One vector is turned by the same rotation once a tick. Each row is the vector after some number of ticks, and that number follows the row.
The counts run from 0 to 674.
[ 21  -9  -1  13   2   4  16   5   8 -29   6 -15   4   4  -4   2   6   5
  -2  12   3  21  -5   4   4  -8  -8 -17  18 -15   8  -4   6  -7 -22 -23
   5 -19   6  13   9 -21   9  18   3  10  15   7  -2 -13 -12  21   5  15
  -7]
158
[ 26   4  -1   2 -23  30  -3   3  13 -29  -6 -13  -4 -10  15   1  -2 -18
  -2  11   6  -2 -14  21  -4   5  -6  -7   8   0 -10  10 -19  -2  14 -18
  22   8  17  -6  11   9  -7   3  -6   8   7  19   0   2   5  -3 -18  11
   1]
512
[ 11   9 -10 -23  16 -12  -2   8  14 -22   0 -27   5   2   4  12   8  -9
  -2   9   4  15   2  15   9   1  -3   9   7  -5   7   3  19  -2 -17 -19
  -2 -13   2  -5  18 -17  25  18  16  10   0  10 -21  -3 -24  -1  -1  -1
  -2]
550
[ -2   9  -2  -1   8 -19   4 -13 -24  23  -3  10  -1  -9  -4   9 -13   0
   7  14  14   3  22 -16   7   8  -6  10   0  -1  -7  16  -6  -8 -29  -6
  -6 -12  -4 -13  13  19   3 -10   4 -18 -10  -2   0  27  -2  -5 -19   5
   9]
419
[  7   6  -2  -6   1 -24  -5  -4 -15   5  -4   6 -15 -15   6   5 -13 -17
   5  14  18   4  14  -2  -1   4  -3  14   9  -6 -11  22  -7  -1  -8 -10
  -8   3  -1 -23  15  21   3   1  -6  -8  -4   5  -4  34  -8  -4 -35   0
   3]
271
[ 29  -2  -2  18 -28  23   1   0  18 -19 -13  -5  -8  -7   0  -5  -3 -17
   6  16   7  -1  -9   7  -6   0   1 -10  13  -5  -3   2 -20  -2  14  -1
  13   1   9  -9  10  13  -6   5 -16   1  16  14   6   1  10  22 -21  18
   0]
275
[ -8  16  -8 -15  16  -8  -1 -14 -21   9  -2  -1  17  -5   4  17  -2   6
   8  14   0   2   7  -8   8  10 -12   9  -9   5  -3  17  12  -8 -32 -10
  -3 -24  -5  -3   9   8   7  -4  24  -4 -22  10 -10  23  -3 -22  13   1
   5]
330
[ -7  15   1   6  -1  11  10 -14   2   7  -9   1  15  19 -13   1   5  11
  17  -1   2  10   4  -5  17   7 -12 -10 -13  19  26 -14 -12  -2 -14  15
  20 -16  -6  18  -3  15   3  -9  24 -16  -1  -7  -4   0  17 -14  15  -2
  -4]
488
[  5   9  -3   7  -8  19   1 -16   5  -9  -2   3   9   0   2   7  20  18
   8  14  -9  11 -16   2  18   8 -13 -16 -14  10  23 -12   2   3  -1   9
  31 -20   5  24  -7  15  -4  -2  23  -7  10   8 -13  16  16  -8  13   3
 -10]
253
[ 13  15   4   6 -16   1  11  -5  17  -4 -22  -3  -9   9  -6 -11 -10 -21
  14   8  19  14   8   7   3   8 -10  -3   8  15  11   1 -31   9  13  17
  10  16  -7 -14   8  26   2  -7  -3 -13  11  -6  -7   2  13  -3 -26   0
  -7]
429
[ 12   5  -5 -12   5  -6  -4  10  31 -23  -8 -21   0   9   4   3  13  -9
   3  10  -1  14  -7  23  15  -7  -1   9   9   0  18 -10  16   0   0 -11
  10  -5   5   4  15 -17  19  24  11   7  14  14 -21  -3 -14   7  -7  -4
  -9]
549
[ 15   0  -4  15  -6   2   8 -11   1  -9   2   3  -7  -8  -9   5   8  15
  -2  17   4  19  -4  -5  18   7  -6 -17  -6  -3  18 -12   0   1 -12  -1
  29 -19  11  18   0  18   7   1   8 -21  29  -7 -13  20   1  12 -14  14
  -9]
652
[ -6   3   4  12   8 -18  24   4   4  -1 -14  -3   8  31 -18 -11 -10   1
  21  -2  12  20  12  -3   1 -12 -16  -8  23   7  22  -9 -10   5 -13   7
 -17  -1 -30  -1   1  -8   9   8   7   5  -1   0  -2 -15   2   0  12 -11
  -9]
236
[ -6 -10  -6  11  12 -29  -4   6  -1  14 -11   9  -8  14  -9  -1  -2  -6
  20   2   1   2   4  -5  -1 -27   8  17  23 -15   3  -4   7  -7  -9   1
 -24  -7 -21  -8  13  -5   8  19 -15  15  -7  14  11   8  -5  26  -9  -3
   6]
464
[  3   7  -9  -8   2 -12 -11  11  20 -11  -4 -12 -12  18  -9   2  15  -7
  -3  -8   5  17  -1  19  18 -19  17  10   0 -11  21 -24  -1  -5   0  -7
  20   4  13   7  15   1  22  12  -6  -5  23 -12  -1  -5  -7  13 -26   4
   3]
460
[  4   9 -12 -17  13 -19  -9  12   4 -19   7 -14 -10   9 -12  10  12  -5
 -12   0   9  20   5  12  13 -12  13   6   0 -17  12 -14   9  -4 -18 -16
  11  -7  12  -1  16  -2  28  12  -6  -3  12 -17  -6  -5 -19   9 -20   7
   3]
461
[  1 -11  -2   5   7   2 -10  10  -8 -10  15  -1  -5   9   1   7  19   8
  -8  -4  -6   6 -11  11  10 -27  10  -1  11 -25   3  -9   8 -16 -18 -37
  10  -8  17  24   9 -18   2  10  -4   8  11   6  19   8 -10  13  -9  12
  13]
70
[ 21   1  -8   0 -24  34 -10   5  12 -30  -5 -10  -2  -8  12   4   4 -18
  -3   6  -3  -7 -23  19  -8  -3  -1  -6   6  -2  -9   3 -16   0  20  -9
  21   4  14  -2   6   8 -11   4 -11  14   2  19   6   2   9   4  -7  11
   2]
438
[ 14  13   4  10 -13   1  15  -8  12  -2 -16  -3  -8   9 -13  -9  -9 -11
  14   8  21  18  13   1   8  11 -11  -7   3  15  15  -2 -28   6   2  15
  16   5  -5  -8   8  26   7  -9   3 -22  21 -12  -9   3  11   1 -22   3
  -8]
503
[ -2   9  12  12  -9  -1  11  -8  -1  19 -13   7  -6  16 -11 -11  -9  -9
  18   5  18   9  14   1  11  -2  -8  -2   4  14  10  -3 -34   1   3  11
   9  13  -7  -2  10  26  -5 -15   2 -22  10  -7   6  16  18 -10 -24   0
   3]
266
[  2   9   2  12  -6  34   1  -9  23   8 -15 -14  24  19   1  -2   7  -8
  23   8  -5  -5  -4  10  16  -1   0   5  -3  14   8  -4 -10 -19  -5   0
   8 -16  -1  12  15 -11   4   1  21   4  -4  26   3 -11  14   0  16   6
   1]
481
[  1  -2   9  10   6  -8  13  -4 -39  -4  14  14  -1  -8   3   4  -3  23
  -5  10  11  19   5 -11   5  -1 -19 -19   9 -11   0  11  -3  -4 -27 -32
   5 -11   5  16  -3   9 -12  -6   5 -10   0  -5   4  29  -4 -12  -9   8
   6]
573
[  5  11   7   6   4  27   7  -5  -3  -7  11 -11  13   5  -6   3  11  10
  -2   6   3  12   5   3  18   5  -5 -11  -8   0   8   0  -7 -17 -30 -30
  24 -16  20  22  11  -7   3 -11  21 -15   9  -4   6  -2   1 -13   0  17
   9]
645
[-16  13  -7 -25  13  -5 -15  14 -26  -7  10   4  -4  13  -5   5   1  -5
 -14 -19   7  -1   2  11  -4 -19   4   3  -1 -12  -6   4  -7  -2 -13 -27
   4  11   8  -3   6   5  -4  -8  -6   7 -18 -11  24   6  -1 -25 -12  -3
  19]
529
[ 11  12   2   4 -16   3   7   1  15  -7 -20  -2 -12  12 -10 -13 -10 -22
  11  -1  20  11   7  12  -1  -2  -5  -4   7  10   9  -4 -33   9  19  14
  10  19  -5 -16  11  24   0  -3 -10  -7  11  -8   0  -2  11  -2 -24  -1
  -5]
119
[  1  10  -9 -15  -7  -3 -13  -4 -11   1 -16   2   1 -14  13   9 -12 -23
  10  14   4 -14   0   2 -15   6  -5  16   5   4 -22  25  -8   0   2  -1
 -11   0  -6 -30  13  21  -6   2  -4  15 -25  22   0  24   3 -11  -8  -3
   8]
670
[ 23   7  -3   8 -14   2  16  -9   6 -24  -9  -5 -11  -6 -12   0  -7  -5
   1  15  15  21   3   0   6  15 -12 -17   1   2  13  -8 -15  11  -4  10
  24  -8   6  -5   0  26  10  -4  -4 -18  22 -13 -17   7   1   8 -20  15
 -14]
504
[ -3  -5  -9  13   4  -5   3  -5   6   8 -20   1  12  13   0   2   2  -5
  28   9 -10  -6  -4  -4  -4 -14  -8   8  15   4   4   2   8  -5  -6   8
 -21 -16 -27  -2   5 -11  -1  18   6  25 -20  33   0   3   4  11  23  -7
  -2]
553
[ -8   6 -11   3   2  -4   4 -17 -13  14 -13  11  16  -5   1   9  -4   7
  22  17  -5  -3  -1 -15  -1   9 -15   1   1  13   0  10   6  -1 -20  12
  -8 -28 -22  -3   0  13  -2   1  14   9 -26  21  -7  21  11  -6  26  -4
  -4]
95
[ 14   5  -7   0 -24  41 -13   2   7 -26  -4  -4   1  -6  11   3  10  -9
  -2   4  -6  -7 -25  16  -5  -3   0 -13  -3   2  -7  -4 -15   2  17  -7
  27   0  15   6   2  13 -12  -2 -10  12  -1  14  12   2  15  -1   0   7
   5]
674
[ -5  13  -6   3   0  11   9 -15   7   0 -10   0  19  20 -14   4  13  13
  16   2  -4  12  -6   0  17   2 -11 -12 -11  19  26 -21   0   2 -11  17
  19 -18 -13  20  -2  10   6  -2  23  -6  -1  -1 -10  -4  16 -10  23  -3
 -10]
562
